Questions about the matrix below. Rows and columns are numbered from 0.
1) Read off the entry at row 1, column 0.
2) Read off the entry at row 0, column 1.
3) Read off the entry in row 0 and column 0.
4) Read off the entry at row 1, column 1.
5) Read off the entry in the bottom-left corner.
6) Read off the entry in the bottom-right corner.
4  4  4  6  3  3  6  3  6  2
5  4  5  7  4  2  7  3  6  2
4  5  3  6  3  3  5  1  5  1
1) 5
2) 4
3) 4
4) 4
5) 4
6) 1

X = -22	5	17	15	-16	-18	7	11	18	42	-10	33	4	5	-4	87
Report the last entry.
Answer: 87
Report the 2nd entry from the left.
Answer: 5
The third-last entry -> 5
The second entry from the right -> -4
Report the first entry.
Answer: -22

[[ 37  26   7 -44 -38   5]
 [ -5  36 -54  52  50 -42]
 [-13 -57  24  22  24  69]
 [-10 -24  59 -48 -55 -16]
 [  9  36 -12 -21   5 -14]
 [ 31  57 -43  -2   7 -28]
 [-15 -28  28   7   3  33]
 [-30  33 -66  38  53 -27]]
Give the entry in the top-right corner.
Answer: 5
Give the entry just left of 53.
Answer: 38
The entry directly above the largest entry -> -42
The entry in the top-left corner is 37
The last entry, reading row by row: -27
The 3rd entry on the diagonal from the top-right corner -> 22
The bottom entry of the column that holds the smallest entry -> -66
Give the 5th entry from the end, reading row by row.
Answer: 33
The entry just right of 22 -> 24
Give the entry directly below -12.
Answer: -43
The entry just right of -15: -28
The entry directly above 53 -> 3
The 2nd entry on the main diagonal: 36
Give the first entry in the row that holds the largest entry.
Answer: -13
The entry directly below the largest entry is -16
The 2nd entry on the diagonal from the top-right corner: 50
Give the entry directly above the smallest entry.
Answer: 28
The entry just left of 57 -> 31
The bottom-left entry: -30
Give the 3rd smallest entry.
Answer: -55
The third entry on the main diagonal: 24
The smallest entry in the first row -> -44

28	-20	-43	-7	-69	39	-68	-77	19	28	81
55	18	-71	-5	-62	-63	22	30	52	-24	18
-18	3	28	-10	-79	-71	24	29	-10	35	-48
-33	81	-54	-46	5	43	25	48	80	19	-49
4	-81	-57	62	-32	-3	-6	-36	-28	-66	-14
-59	-50	74	62	-69	45	60	-37	-33	65	49
42	-70	3	77	68	23	-63	43	24	9	63
-35	55	14	-65	-4	71	13	-13	-31	-24	1
60	24	-24	-5	-23	11	-14	-46	80	79	59
-75	35	10	-24	-31	-76	-50	-29	-7	-61	26
64	45	78	35	-32	-48	80	-51	31	-68	-50
Rows and columns are numbered from 0.
Find the entry at row 0, column 1.
Answer: -20
The entry in row 0 and column 0: 28
Find the entry at row 1, column 2.
Answer: -71
Find the entry just right of the centre entry.
Answer: 60
Find the bottom-left entry.
Answer: 64
The entry just left of 9 -> 24
Find the entry in the bottom-right corner.
Answer: -50
Find the entry in the top-right corner.
Answer: 81
Find the entry in row 0 and column 2.
Answer: -43
The entry in row 2 and column 1 is 3
Find the entry just right of -70.
Answer: 3
The entry in row 1 and column 0: 55
Find the entry at row 2, column 0.
Answer: -18
Find the entry directly above the centre entry.
Answer: -3
Find the entry directly above 64.
Answer: -75
The entry just left of the smallest entry: 4
The entry in row 1 and column 1 -> 18
The entry in row 2 and column 2 is 28

m =
[[0.06, 0.90, 0.30, -0.54, -1.75, 0.30, 0.45, 1.16, 0.54, -2.12, 1.48, 0.78, -0.53, -1.85, 1.00, -1.69],
 [0.41, 1.12, 1.79, -1.07, -0.83, -1.97, -1.87, 2.41, 1.84, -0.41, 0.08, 1.04, 1.02, -1.19, 2.00, -0.20],
 [1.27, 0.20, 0.39, -2.02, -1.00, 1.45, -0.04, -1.50, -2.11, 1.76, 1.14, -0.53, 0.17, 1.76, 2.28, -1.70],
 [1.91, 1.89, 1.92, 2.32, 2.03, -1.12, 0.44, -1.65, -1.72, 1.99, -1.31, 0.43, 1.71, 0.90, 1.62, 2.19],
 [2.38, 0.03, 0.11, 2.25, 0.21, 0.57, -0.96, 0.85, 0.91, 0.50, 0.38, 2.32, -1.37, 0.06, -2.09, 1.96],
 [-0.45, -0.99, -0.47, 2.29, 1.22, 1.82, -1.14, 1.65, -0.14, -2.18, 2.30, -1.54, 1.04, -0.94, 0.70, 1.02],
 [-1.67, -0.51, 0.17, 1.38, 1.02, 0.31, 1.03, 2.28, -0.51, -0.56, -1.94, 1.45, 0.33, -0.62, -0.09, 0.78],
 [1.68, -0.71, 0.40, 1.25, 2.30, 0.41, 1.63, 2.18, -1.09, 2.06, 0.05, -1.42, -1.36, -1.28, -1.99, 0.06],
 [0.56, -1.50, 1.63, -1.34, -0.60, 2.12, 0.52, -1.55, 1.39, -0.70, -1.46, -1.15, 0.08, -1.46, 1.66, 0.33],
 [-0.10, 2.18, -0.83, -1.79, -1.99, 1.80, 2.42, 1.71, 1.01, -0.40, -0.88, -0.78, -0.67, -1.03, -1.79, -1.16],
 [0.42, 0.19, 1.80, 2.28, -0.46, -1.02, -0.47, 1.13, -1.49, 1.90, -0.23, 2.01, 0.20, 1.95, -1.29, 0.91],
 [0.02, 1.75, -0.95, -1.30, 0.76, -0.14, -1.53, -0.83, -0.52, 2.11, -0.24, -1.30, 2.28, -2.17, -1.15, 0.69],
 [-1.04, -0.56, -0.37, 0.10, 0.25, -0.49, -2.16, 0.74, 1.82, -2.02, -0.14, -1.19, 2.14, -0.12, 1.36, -0.25],
 [-1.87, 1.72, -1.28, 0.67, 0.54, -1.26, -0.38, -0.63, 1.24, -2.11, -0.11, -1.97, 0.63, 1.58, -1.95, 1.93]]
Which number is the entry in the bottom-left corner?
Answer: -1.87
Which number is the entry directly above -0.71?
Answer: -0.51
Which number is the largest entry in the first column?
Answer: 2.38
The entry directly above the largest entry: 0.52
The first entry, reading row by row is 0.06
Which number is the entry just right of the smallest entry?
Answer: 2.30
Which number is the entry directly below 0.05?
Answer: -1.46
Which number is the first entry on the diagonal from the top-right corner?
Answer: -1.69
Which number is the entry just left of the smallest entry?
Answer: -0.14
Which number is the 2nd entry on the diagonal from the top-right corner?
Answer: 2.00
Which number is the entry just left of -0.23?
Answer: 1.90
The maximum: 2.42
The entry just left of the largest entry is 1.80
The last entry, reading row by row: 1.93
Which number is the smallest entry in the last row?
Answer: -2.11
The largest entry in the first row is 1.48
Which number is the entry directly above 1.93?
Answer: -0.25
The first entry of the smallest entry's row: -0.45
The second largest entry is 2.41
The fifth entry in reading order: -1.75
Which number is the largest entry in the last column?
Answer: 2.19
The entry just right of 1.01 -> -0.40
Which number is the entry directly above 1.58?
Answer: -0.12
The smallest entry in the first row is -2.12
The entry directly below the smallest entry is -0.56
Which number is the entry directly below the largest entry?
Answer: -0.47
Which number is the entry directly above -1.54?
Answer: 2.32
The second smallest entry is -2.17
Which number is the entry just left of -0.54?
Answer: 0.30
Which number is the smallest entry?
Answer: -2.18

x =
16	27	-20	64	-6	7	68	27	-25	-38	73	57	31	27
54	41	-10	54	14	28	39	65	-7	-20	39	61	56	14
20	26	-4	62	-4	5	73	34	-30	-36	72	69	28	34
8	-10	6	-64	17	5	-79	-15	40	40	-83	-63	-4	-40
-17	-17	10	-60	17	3	-81	-21	33	41	-75	-61	-20	-40
Report the entry directly below the smallest entry.
A: -75
The entry just right of 16: 27
The top-right entry is 27
Report the entry in the bottom-right corner.
A: -40
Report the entry in the bottom-left corner.
A: -17
Report the first entry, reading row by row.
A: 16
The 4th entry in reading order: 64
Report the entry just right of -36.
A: 72
Report the largest entry in the last column.
A: 34
Report the 2nd-last entry, reading row by row.
A: -20
The smallest entry in the first row is -38
Report the entry just left of -63.
A: -83
Report the largest entry in the first column.
A: 54
Report the third-last entry, reading row by row.
A: -61
Report the entry directly below 69.
A: -63
The third entry in reading order: -20
The entry just right of -64 is 17
The entry just right of -79 -> -15
The last entry of the smallest entry's row -> -40
The top entry of the column that holds the smallest entry -> 73
The entry directly below 6 is 10
The fifth entry, reading row by row is -6
